[[112 108 105 148 141 133 147]
 [124 126 124 137 126 126 139]
 [139 148 152 108 119 133 121]]
|
[[139 148 152 108 119 133 121]
 [124 126 124 137 126 126 139]
 [112 108 105 148 141 133 147]]

[[120 132 136 131 137]
 [151 129 125 126 129]
 [134 125 135 122 142]]
|
[[120 132 136 131 137]
 [134 125 135 122 142]
 [151 129 125 126 129]]

[[126 138 114 111 139]
 [121 121 146 144 104]
 [109 132 128 112 128]
 [133 118 116 121 150]]
|
[[121 121 146 144 104]
 [109 132 128 112 128]
 [133 118 116 121 150]
 [126 138 114 111 139]]

[[142 123 128 131 126]
 [134 152 143 127 122]]
|
[[134 152 143 127 122]
 [142 123 128 131 126]]

[[119 131 106 118 140 128 136 110 128]
 [119 129 107 117 136 126 134 110 126]]
|
[[119 129 107 117 136 126 134 110 126]
 [119 131 106 118 140 128 136 110 128]]

[[132 131 137 132 134 147 129 135 121 134 126 151 140]
 [131 132 139 132 135 149 129 136 122 133 126 153 140]
 [134 129 133 130 132 142 126 134 119 133 125 146 138]
 [132 132 135 132 133 146 127 135 121 134 126 150 140]
 [133 131 134 131 132 144 127 135 120 134 124 149 138]]
|
[[131 132 139 132 135 149 129 136 122 133 126 153 140]
 [132 131 137 132 134 147 129 135 121 134 126 151 140]
 [132 132 135 132 133 146 127 135 121 134 126 150 140]
 [133 131 134 131 132 144 127 135 120 134 124 149 138]
 [134 129 133 130 132 142 126 134 119 133 125 146 138]]

[[103 117 122 135 131 128 128 144]
 [129 131 130 133 124 141 129 126]
 [136 133 129 128 137 114 128 130]]
|
[[129 131 130 133 124 141 129 126]
 [136 133 129 128 137 114 128 130]
 [103 117 122 135 131 128 128 144]]

[[126 116 153 104 124]
 [133 125 126 156 119]
 [156 138 131 105 137]
 [101 120 103 158 127]
 [129 157 145 130 120]
 [125 142 130 136 132]
 [145 140 106 148 127]
 [118 137 137 127 131]
 [118 106 147 125 109]
 [152 111 120 151 124]]
|
[[126 116 153 104 124]
 [118 106 147 125 109]
 [129 157 145 130 120]
 [118 137 137 127 131]
 [156 138 131 105 137]
 [125 142 130 136 132]
 [133 125 126 156 119]
 [152 111 120 151 124]
 [145 140 106 148 127]
 [101 120 103 158 127]]
---
[[112 107 126 134]
 [153 116 142 141]]
|
[[112 126]
 [153 142]]

[[128 138 129 119 126 123 129 131 133 131 143 113 130 132 132 127]
 [128 138 125 127 126 127 133 128 133 121 115 106 129 130 133 126]]
|
[[128 129 126 129 133 143 130 132]
 [128 125 126 133 133 115 129 133]]

[[124 125 131 124 126 145 129 133 138 137]
 [128 130 115 134 139 133 131 134 147 136]
 [134 147 114 136 136 119 136 130 133 134]
 [137 132 150 123 116 128 144 137 122 127]
 [129 138 102 136 143 141 119 127 148 141]
 [155 113 127 136 139 127 148 140 126 112]
 [124 118 155 132 125 136 119 125 114 116]
 [129 133 122 130 133 125 136 137 143 134]]
|
[[124 131 126 129 138]
 [128 115 139 131 147]
 [134 114 136 136 133]
 [137 150 116 144 122]
 [129 102 143 119 148]
 [155 127 139 148 126]
 [124 155 125 119 114]
 [129 122 133 136 143]]

[[108 125]
 [107 127]
 [133 105]
 [141 110]
 [136 106]
 [148 133]
 [147 135]
 [107 130]
 [138 107]
 [149 131]
 [117 123]]
|
[[108]
 [107]
 [133]
 [141]
 [136]
 [148]
 [147]
 [107]
 [138]
 [149]
 [117]]

[[133 150 136 111 122 128 123 124]
 [127 135 131 130 121 116 134 125]
 [126  99 137 107 133 144 115 134]
 [125 132 141 121 117 134 124 127]
 [125 114 135 127 124 128 133 132]
 [118 129 134 111 122 133 116 129]
 [120 130 126 130 120 125 127 127]]
|
[[133 136 122 123]
 [127 131 121 134]
 [126 137 133 115]
 [125 141 117 124]
 [125 135 124 133]
 [118 134 122 116]
 [120 126 120 127]]

[[130 131 126 131 134 123 129 122 137 121]
 [126 129 128 128 129 117 128 129 132 124]
 [131 119 124 114 128 125 126 128 129 125]
 [130 151 128 128 132 127 126 122 133 125]
 [128 132 125 134 128 131 132 126 127 135]
 [133 107 126 148 125 142 129 134 126 131]
 [128 132 126 124 120 129 125 125 128 126]]
|
[[130 126 134 129 137]
 [126 128 129 128 132]
 [131 124 128 126 129]
 [130 128 132 126 133]
 [128 125 128 132 127]
 [133 126 125 129 126]
 [128 126 120 125 128]]

[[118 110 120 107 152 132 116 124 120 131 110 124]
 [129 138 152 120 156 113 140 121 136 136 130 121]]
|
[[118 120 152 116 120 110]
 [129 152 156 140 136 130]]

[[130 126 134]
 [128 126 130]
 [130 126 135]
 [127 134 123]
 [121 147 111]
 [116 151 106]
 [134 128 139]
 [117 150 106]
 [129 126 132]
 [129 126 131]
 [133 128 138]]
|
[[130 134]
 [128 130]
 [130 135]
 [127 123]
 [121 111]
 [116 106]
 [134 139]
 [117 106]
 [129 132]
 [129 131]
 [133 138]]
---
[[130 131 134 129 130 129 130 124 128 128]
 [126 124 129 131 125 126 129 129 126 126]
 [126 125 122 129 132 127 129 129 130 126]
 [126 129 131 127 127 130 126 130 126 130]
 [127 129 130 129 130 129 128 128 128 130]
 [130 128 107 111 117 127 117 138 130 132]
 [150 149 158 120 113 132 136 105 129 136]
 [127 126 128 131 128 126 127 129 127 129]]
|
[[150 149 158 120 113 132 136 105 129 136]
 [130 131 134 129 130 129 130 124 128 128]
 [126 129 131 127 127 130 126 130 126 130]
 [127 129 130 129 130 129 128 128 128 130]
 [126 124 129 131 125 126 129 129 126 126]
 [127 126 128 131 128 126 127 129 127 129]
 [126 125 122 129 132 127 129 129 130 126]
 [130 128 107 111 117 127 117 138 130 132]]

[[110 111 141 116 123 151 113 149 105 130 106 136 143 137 135]
 [121 135 149 135 140 121 108 129 110 124 108 111 108 143 142]
 [123 114 147 139 105 129 121 114 129 114 142 134 117 151 147]
 [113 129 107 141 125 146 121 145 122 135 146 147 127 145 125]]
|
[[121 135 149 135 140 121 108 129 110 124 108 111 108 143 142]
 [123 114 147 139 105 129 121 114 129 114 142 134 117 151 147]
 [110 111 141 116 123 151 113 149 105 130 106 136 143 137 135]
 [113 129 107 141 125 146 121 145 122 135 146 147 127 145 125]]

[[145 114 132 123]
 [152 112 116 143]
 [124 137 124 112]
 [107 132 121 133]
 [133 118 100 109]]
|
[[145 114 132 123]
 [124 137 124 112]
 [107 132 121 133]
 [152 112 116 143]
 [133 118 100 109]]

[[111 155 116 142 111]
 [123 145 128 134 107]
 [118 152 124 136 105]]
|
[[123 145 128 134 107]
 [118 152 124 136 105]
 [111 155 116 142 111]]

[[137 149 137 147 124 142 115 118]
 [137 135 134 120 139 128 123 140]
 [109 113 118 110 125 116 146 140]
 [138 136 129 114 140 127 124 144]
 [133 115 116 112 124 108 145 121]
 [138 146 136 147 129 140 115 124]
 [131 120 117 133 111 115 139 109]
 [146 139 131 111 144 124 123 141]
 [138 133 138 132 135 133 122 131]]
|
[[138 133 138 132 135 133 122 131]
 [137 149 137 147 124 142 115 118]
 [138 146 136 147 129 140 115 124]
 [137 135 134 120 139 128 123 140]
 [146 139 131 111 144 124 123 141]
 [138 136 129 114 140 127 124 144]
 [109 113 118 110 125 116 146 140]
 [131 120 117 133 111 115 139 109]
 [133 115 116 112 124 108 145 121]]

[[124 121 127 125 125 134 124 129 128 129]
 [138 137 141 125 126 113 124 130 129 133]
 [114 116 111 131 130 149 132 126 127 122]
 [129 137 122 136 137 125 141 123 128 122]
 [142 142 144 126 128 107 127 129 129 133]]
|
[[142 142 144 126 128 107 127 129 129 133]
 [138 137 141 125 126 113 124 130 129 133]
 [124 121 127 125 125 134 124 129 128 129]
 [129 137 122 136 137 125 141 123 128 122]
 [114 116 111 131 130 149 132 126 127 122]]

[[150 154 148]
 [130 139 130]
 [143 149 146]
 [134 133 134]
 [110 101 107]
 [125 115 124]]
|
[[150 154 148]
 [143 149 146]
 [134 133 134]
 [130 139 130]
 [125 115 124]
 [110 101 107]]

[[128 130 126 142 120 127 128 116]
 [128 127 129 119 131 127 130 137]
 [120 117 119 101 131 117 144 148]
 [122 122 124 117 129 123 136 137]
 [115 115 117 114 125 117 144 136]
 [131 135 128 146 121 129 125 114]
 [120 121 122 123 125 122 137 130]
 [132 138 130 141 125 133 121 121]
 [123 122 123 105 134 121 138 148]
 [137 138 136 127 136 134 119 135]]
|
[[137 138 136 127 136 134 119 135]
 [132 138 130 141 125 133 121 121]
 [128 127 129 119 131 127 130 137]
 [131 135 128 146 121 129 125 114]
 [128 130 126 142 120 127 128 116]
 [122 122 124 117 129 123 136 137]
 [123 122 123 105 134 121 138 148]
 [120 121 122 123 125 122 137 130]
 [120 117 119 101 131 117 144 148]
 [115 115 117 114 125 117 144 136]]
